128 stands for zero in the data rows.
Some points, one per row:
[133 143 137 140  95 137 140 152 152 137 156 140  97 155 124 123  75 134
 121 133 138  98 156 159]
[127 148 135 131 128 133 145 139 121 141 130 134 136 136 143 139 124 125
 134 128 135 127 143 139]
[101 159 163 160 104 100 171 149 115 163 148 129 111 176 122 126  97  90
 132 140 142  86 156 149]
[158  59  57  75 236 118  49  69 108  56  61  78 231  35 124 111 255 167
 165 144 100 236  48  59]
[119 152 131 126 148 113 129 127 101 169 120 112 140 132 135 138 145 120
 150 149 120 123 138 134]
[137 123 129 120 162 127 130 121 117 127 106 124 157  96 132 133 173 138
 147 144 130 151 121 112]
[152 127 132 157  63 168 128 147 172 123 166 163  77 138 144 140  53 148
  91  75 147 122 145 169]
[128 128 128 126 149 126 122 139 120 133 119 133 148 114 138 133 133 128
 148 143 138 138 126 123]
[ 79 141 127 109 223  54 135 116  70 162  86  67 186 117 122 121 245  76
 178 188 105 112 111  87]
[134 119 132 129 150 128 133 136 122 118 132 126 145 105 147 143 138 144
 148 145 137 161 110 115]
[ 41 122 157  90 245  27 174 131  42 156  71  35 200  91 113 112 255  44
 200 236 110  79  96  53]
[ 96 166 186 161  71  87 205 173 109 175 147 109  73 209 118 132  64  83
 101 112 134  81 180 153]
[154 102  94 103 172 132  94 108 117 112  91 118 166  83 137 131 194 150
 143 129 125 205  93 109]
[176 102  86 105 152 175  78  98 146 102 105 152 171  80 133 123 156 193
 144 130 110 167 100 115]
[ 99 154 149 129 135  92 159 141 101 159 112 107 140 156 135 140 118  92
 147 154 132 101 161 139]
[101 172 151 131 155  83 161 136  97 180 117  99 137 145 117 117 148  94
 154 171 127  98 143 120]
[161  80  80  95 188 157  73  93 122  83  81 130 196  58 125 116 209 168
 164 158 122 184  75  83]
[170 118 108 143  62 194 105 131 190  96 163 194  75 145 117 118  43 159
 100  93 125 114 143 183]
[ 85 151 166 182   9 103 170 175 158 144 228 136  27 236 107 109   0  75
  54  57 149  48 188 198]
[ 95 150 137 115 184  83 141 128  82 160  95  93 163 125 129 132 203  88
 172 174 112 114 128  95]
[ 90 122 131  96 224  68 124 120  65 140  82  69 194  99 128 117 255 101
 168 175 116 141 102  83]
[ 33  96 100  53 255   9 104  85  21 125  25  16 235  52  92  95 255  35
 172 199  79 103  60  30]
[217  96  74 125  52 255  61 100 221  70 145 216  54  93 109 106  27 223
  76  64 125 132 109 158]
[ 89 182 158 150  48 104 182 143 126 167 154 128  63 234 106 130  31  80
  87  94 126  62 209 196]
Then 16 other points, each followed by its number:
[ 59 185 216 145  46  63 245 171  91 193 151  96  52 236 116 133  26  55
  86  97 133  51 183 145] 0
[112 125 124 106 199  88 125 114  81 147  77  87 168  92 138 134 221 113
 171 162 106 139 114  88] 1
[ 98 100  92  96 231  86  84  95  75 100  74  76 213  71 132 129 255 109
 182 190 113 172  82  75] 2
[106 133 115 103 204  95 120 111  96 139  86  94 186 107 128 135 212 105
 170 173 134 139 111  92] 3
[128 148 155 142 111 119 140 149 144 141 149 131 117 160 125 131 109 118
 129 124 134 107 149 145] 4
[126 137 145 144 129 123 151 141 125 134 118 123 131 130 138 137 121 124
 139 143 139 129 134 130] 5
[141 121 122 165  41 184 127 147 192 109 187 200  58 164 126 139  19 140
  72  66 134 105 149 181] 6
[108  80  51  57 255  83  57  65  66  81  40  69 240  42  96  90 255 118
 177 177  79 172  66  65] 7
[140 134 142 149 122 133 145 140 133 133 147 139 125 121 126 129 106 144
 129 119 145 133 125 127] 8
[212  93  82 118 102 218  69  99 173  85 124 174 113  75 136 125 111 208
 105  99 122 184 101 124] 9
[160  94 108 155   4 231 104 135 218  72 211 235  15 155 106 111   0 140
  42  39 132  84 141 212] 10
[123 157 147 125 105 122 149 136 132 161 125 132 108 157 127 130  92 137
 120 130 134 107 155 142] 11
[ 96 147 181 177  22 105 195 174 137 141 221 139  37 233 106 128   5  87
  67  70 134  47 173 189] 12
[103 128 106  94 217  82 108 102  78 139  71  79 195  94 151 144 228 109
 167 159 106 167 110  76] 13
[128 135 139 151 108 133 134 145 148 142 153 133 118 137 137 142  90 131
 127 126 145 122 141 140] 14
[157 125 118 134 121 165 106 125 162 124 123 157 127 116 136 142 120 158
 131 122 131 152 116 121] 15
Which two of these numbered points are nearest to each point below by angle, seen from the average point of the first points? Their numbers follow each, nearest first.
[118 150 145 145 125 114 152 140 117 163 139 115 126 155 132 129 115 115
 136 137 143 108 150 136] > 4 0
[ 55 177 200 124 151  34 215 140  61 192 105  54 129 164 129 143 139  48
 154 177 124  78 157 114] > 0 12
[142 140 143 153  79 149 136 139 152 124 166 158  91 162 126 128  60 132
 112 105 145 108 150 160] > 6 14
[ 65 172 191 137 150  42 200 143  60 196 133  65 136 151 120 126 168  61
 143 164 122  75 145 104] > 0 1
[144 124 142 162  34 174 139 162 182 105 197 190  49 166 129 121  20 142
  68  63 140  97 143 176] > 6 10
[ 70 156 175 124 180  44 183 155  55 168 114  59 161 128 144 148 167  70
 155 172 119 110 136 101] > 1 3
[140 136 123 167  24 183 124 129 199 116 185 200  44 176 115 109  14 144
  66  69 125  79 159 195] > 6 10
[ 91 167 170 123 144  69 182 134  89 189 109  94 144 158 136 143 140  75
 143 144 131  83 140 115] > 0 11
[181 111  91 148  19 229  82 126 226  99 178 224  32 153 112 113   5 166
  49  39 127 102 142 201] > 10 6
[111 165 156 138 125  95 165 140  94 174 126 100 127 150 132 134 118 111
 129 141 138 112 139 124] > 0 11
[255  69  58  97  82 243  51  83 195  61  97 186  97  62 125 113  86 254
  95  69 111 203  80 106] > 9 15
[ 78 154 187 172  24 102 197 170 140 138 211 134  37 213 115 130   7  83
  66  71 139  51 177 183] > 12 0
[193  82  61 102 137 210  47  91 178  79  88 159 145  65 128 111 153 216
 117 105 122 212  86 114] > 9 15
[101 140 182 168  47 102 185 166 134 134 188 141  58 204 130 138  32 100
  74  81 162  78 167 163] > 12 4
[141  55  43  48 255 107  35  45  65  58  31  83 239  20  98  87 255 160
 173 144  67 197  42  38] > 7 2
[128  87  93  99 222  93  90  96  82 106  68  83 214  66 130 131 255 122
 176 164 115 184  80  69] > 2 7
[219  75  58  83 157 210  51  75 153  70  76 148 160  50 118  90 169 242
 130 112 106 225  71  91] > 9 15
[ 83 144 148 115 204  65 154 133  75 157 112  77 180 124 117 116 194  81
 175 190 129  96 129  98] > 3 1
[116 128 108 101 203  89 102 117  99 149  87  83 190  91 131 132 222 125
 158 155 122 150 109  86] > 13 3
[163 126 131 154  54 174 124 136 178 117 168 179  69 164 125 123  32 156
  84  79 130 104 157 184] > 6 10
[107 136 130 130 157  98 139 127 108 143 116 107 153 135 136 146 150 104
 170 181 121 127 129 113] > 3 1
[192  89  76 104 131 199  65  92 169  79 107 156 129  68 136 130 134 224
 131 111 131 196  82 103] > 9 15
